Rotation paths and how fast each direction turns (deg/step):
Each turn is a multiple of 5 degrees from 10 to 175, or 0.
Each row of a path follows its step; steps can be skipped.
path 1
step 2: [ -7  14  18 -10   3 -10 -10 -13   0  19   9  13  14  21 -16  18  -4  28
  -1 -11 -35  12  -7 -19 -21  -1  11   6  42  -4  22  10 -23   6  -7 -14
   6   3   1  -3   9 -16 -12  27 -29]
step 3: [ 18   0  -1   8  31  16   5  -1  20  -2   8 -17 -25 -24   8   0 -30  17
  -1   8   5  17  13 -10 -38 -29  23   2   2   3   5  24   5   6  19 -10
  10 -17  20 -23  11  -3   3  17  -5]
step 7: [-16 -16   9  29   8 -12  14  14  -3  -4  31  -5  17   3 -12  18   5  15
  -3   9  -1   1 -25 -23  21   8  11 -10   2   5   8 -14 -32   2  -2   4
  17  50  -2  -4 -26 -18 -11   3   2]
step 8: [ 11   7   6  -4 -19  26 -18 -12  14  19  27 -13  14  20  -1  22 -12   7
  14  23 -24  20   5  15 -16 -31   4 -20   1 -22  -7  11 -24   9  18  23
  21   3   6   9 -12 -15  -3   7  -1]
step 9: [ -7 -12 -13   7 -12 -15 -24   6  11   4  26 -23  -9   1 -10  -3 -27  16
 -24  14  -1  32 -16 -12 -21  -6  11 -25  -8  -4  -4  13  15   5 -22  -1
 -19 -29  22   1  25  13   6 -18   2]
step 10: [ -2 -13   5   1  20 -28 -14   1 -16   1  -4 -13  23 -19  -2  31 -12  -6
 -17  10   5  16 -22  41   9  17  19   3   4  22   1  22  29  -3  -5 -19
  20  -1 -15 -15  -1  -7   0 -11 -13]
step 13: [ -3  -9  45   9  -3  26  -4   5  -6  -9   7   4  10  10   4  16 -14   1
 -23  31 -13   0  18 -10  -1 -15   6  23  18  13  17   4 -30 -24   7 -29
  25  18  -8 -15  -5   7 -13   2   1]
step 14: [ -9  25   4  -4 -14  24  -5   8  19   6 -18  -1 -26  21 -10   2 -17   5
   5  21  20  37  12 -15   6 -22  41 -12   3   7 -13   2 -12  32   3  -4
   1  16  20   2  -4  12   4   2 -11]
step 19: [  3   7 -15  13   3  19 -10 -28 -16 -14  12 -33  -1   6   2  12 -20 -10
 -15  -6 -10   4  -6 -25 -15 -28  39   9   8   4   4  36  -9   6   9  -9
  34   5  -7   2  13 -11  -6  11  14]
step 20: [  4   5 -20  26   9   6 -27 -10  16  13  10 -18  16  11   7   4 -10 -19
   3  14  30  14  17   4   3  -5  15  -1  13  -6   1  30  -5   8  -7 -19
 -38  -4  20 -21  -5  14 -18 -17 -30]
[ -1  -6   1   8  -2 -10   5  -1   3  -1   3   6  10   7   5   0  -3   4
   3  -1   0  -4  -2   1  -2   5   0   5   5   9  -1  -4  -1   3  -7   0
  12  -3   1  -1  -3   5   2  -7   0]
130
[ -2  -4   4 -10   0  -7  -5   1   2   2  -4   8  -1  -1 -12   5  -1   2
   2   1   8   7   2   0  -9  -1   0   1   0   5   7  -5   0  -4  -2 -11
  -3   5  -3  -2   5   5   2  -1   1]
95
[ 2  1 -7  3  7  1 -2  0  4 -1 -5 -3  7  3 -7 -5  6 -1 -2  6  2  2  3  7
  6  1 -1  5 -2  9 -1  0  4  7 -7 -2 -6 -5 -6  7  3 -8 -5  2  4]
70
[  5   5   2   4   4   7   4  -3  -5  -9  -3  -2   0   1  -2 -10   3  -2
   5   6   4   5   8  -5   2   7  -2   6   2  -2  -1   0  -5  -1   4  -9
   2   6   3   2  -3   8   2  -7  -3]
45
[  1  -4  -5  -7 -11  -6  -1  -3  -1   3   7  -4  -5  -2  -5  -8   2   4
  -3   6   1   3   5   3   3   5   0   4   0   5  -3   0  -7   0   2   4
   4  -1   7  -5  -1  -3  -4   9 -10]
55
[  4  -6  -6  -3   3  -6  -1   0  -3   5  -7   2   0  -2   2   2   4   2
 -12  -5  -2   1   4   2   7   8  -4   0  -2  -4   3  -6   8   5  11   2
   1   1  -3   0  -4   9  -2  -4   2]
65
[  3  -6   0   2   1  -4   0   2   3  -3   2  -3  -4 -10   4   6   4  -9
  -3   2  -1   5   7 -12   0   0   6   5   0   5  -6   0   3 -10  -4   4
   4   2  -6  -4   0  -5  -5  -4   3]
115
[  0   0  -4  -2  -7   4   2  -9  -2  -4  -3   3   3   0   3   2   1   6
  -8  -8   3   4  -2 -10   2   0   3  -2  -8   7  -7   2  -1   5  -5   2
  -4   5   8   5   8   3   4   0   4]
140
path 2
step 0: [ 29   8   3   6  -9  -3  16   7  23  -7 -13  12  39 -34  -9   5 -21   4
  -5   5  -7  -1   7 -10   0 -29   4   8 -19   5  23 -18 -20  15  28  26
   1 -13 -23  30   1  18   8  -9  -2]
step 2: [ 24 -12   4 -12  -4  23  15   2  14 -15 -16   0 -27  -9   8   1   6   1
  -9 -16 -11 -14  18  35  26 -17  -4  17 -44  18 -15  -2 -10  23  18   9
  11   1   6  26 -19 -19 -18  -6  -6]
step 5: [ 21  43  14 -11 -20 -15 -24   2  14  -1 -24 -14  23   9 -10   8  17  -4
  -1 -12  -6 -23  16  29  20  -9 -21  12  -5  17  13  -5   8   3 -11 -32
  15   7  -4  -6  -4  26  15  15  -1]
step 6: [ 14  -6 -11  11 -35 -13  -6 -35  17  17  -6  -2   8 -14  11   3  14  29
   5 -13  -6 -18  19 -12  -8  -9  13  20 -21 -22   4  12  18  19   2   7
  15   1  21  45 -14  -9  11 -12   2]
step 7: [ 36  -2 -11   6 -13  25  -1  -6  36   1 -21  14  19   1  -3   6  10   1
   5  -2  13 -25  -9  -3 -13  22 -37   7 -15   8  19  -2 -33  16   5  -5
 -18  -3  20 -29  -3   6  16 -16  -1]
step 8: [ 24  13  27   6   3 -22  -7  14   6   1   3 -11 -12 -31  10   2  -5 -14
  24   1 -22   3 -23  -7   4   0 -25   2 -11   7  20  -2   0  50  -2   2
  -2 -16  12  39 -24 -13   9   5   8]
step 12: [ 21   1  -8  19 -14 -43  -8  12  13   0  33  11   0   8  11  28 -11   0
   3  18   6   6  19 -11  20  -9  -8  25 -39  -5  19 -12  14  25  12 -12
  -9   3  16  -2   9  20  18   8   2]
step 14: [ 33 -12   4  -7  10  -9  -1   1  17   0  -8 -12  -9 -23  -7  23 -37   7
 -11   4  16 -26  12  -9   7 -19  13  35  17 -10   7   5  -6  30  15   2
   2  -8  31  -8  -7 -31  15 -21   0]
step 16: [-11  12  27   1  -8 -18  -4   0  23  -5  -2  -9 -13 -27  20  33 -23 -13
  -7 -15  25  -3   9  35  37  -4   4   5 -10  12  26 -18 -10   9 -30 -13
  -6  -1  -8  19   5 -14  12   5  -1]
step 18: [ -2   9 -15  23  -6 -11   4 -18  17 -35 -20   5  15  -9  -4  26  -2  20
 -30 -11   9  16   7  11  11  13 -12  25  -8  -6  31  -1  -5  -6  25 -16
 -19 -30  22  11 -12   2   8 -27  -3]
[-1 -6  2  2 -2 -6  2 -9  0  9 -4 -3  5  1 -9  7  6  1 -4 -1  2  5  4 -4
  2 -1  2 -2 -5  5 -9 -4 -8  0 -5  4  7  0  1 -5 -5 -9 -2  0 -2]
100
[  2   2   1   1  -1   9   1   3  -3  -4  -4  -6  12   4   7  -1   8   4
  -4   5   8  -2  -2   2   1  -5 -11   1   3   2   4  -1   1  -5  -6   4
   1   1  -6 -10   0  -3  -1  -3   3]
170
[  2  -5   3   4  -2  -5  -2 -10  -5  -2  -1   9  -2   5   1   0   0  10
   1   2   6   7  -5  -2  -4   1  -1   4  -4  -1   1  -5   0  -6   4   0
  -9  10  -4   3   3   2   7  -5   2]
125
[ -1  -2   5   2  -2  -2  -2  -4  -7   1 -12  -5  -1   7  -5   2  -4  -1
  -5   5  -5  -2  -1   0   5  -8   2  -7   3   2   6   2   5  -3  10   3
   0 -10   1   0  -1   4   8   6   3]
85
[ 9  4 -1 -5 -3  4  5  1  6  3 -2  6 -1 -1 -3  7 -7 -7  0  2 12 -1  3  2
  4 -8  3 -1  3  7 -4 -5 -2  2  8 -1 -3  8  0 -8  2  8  0  1  0]
155
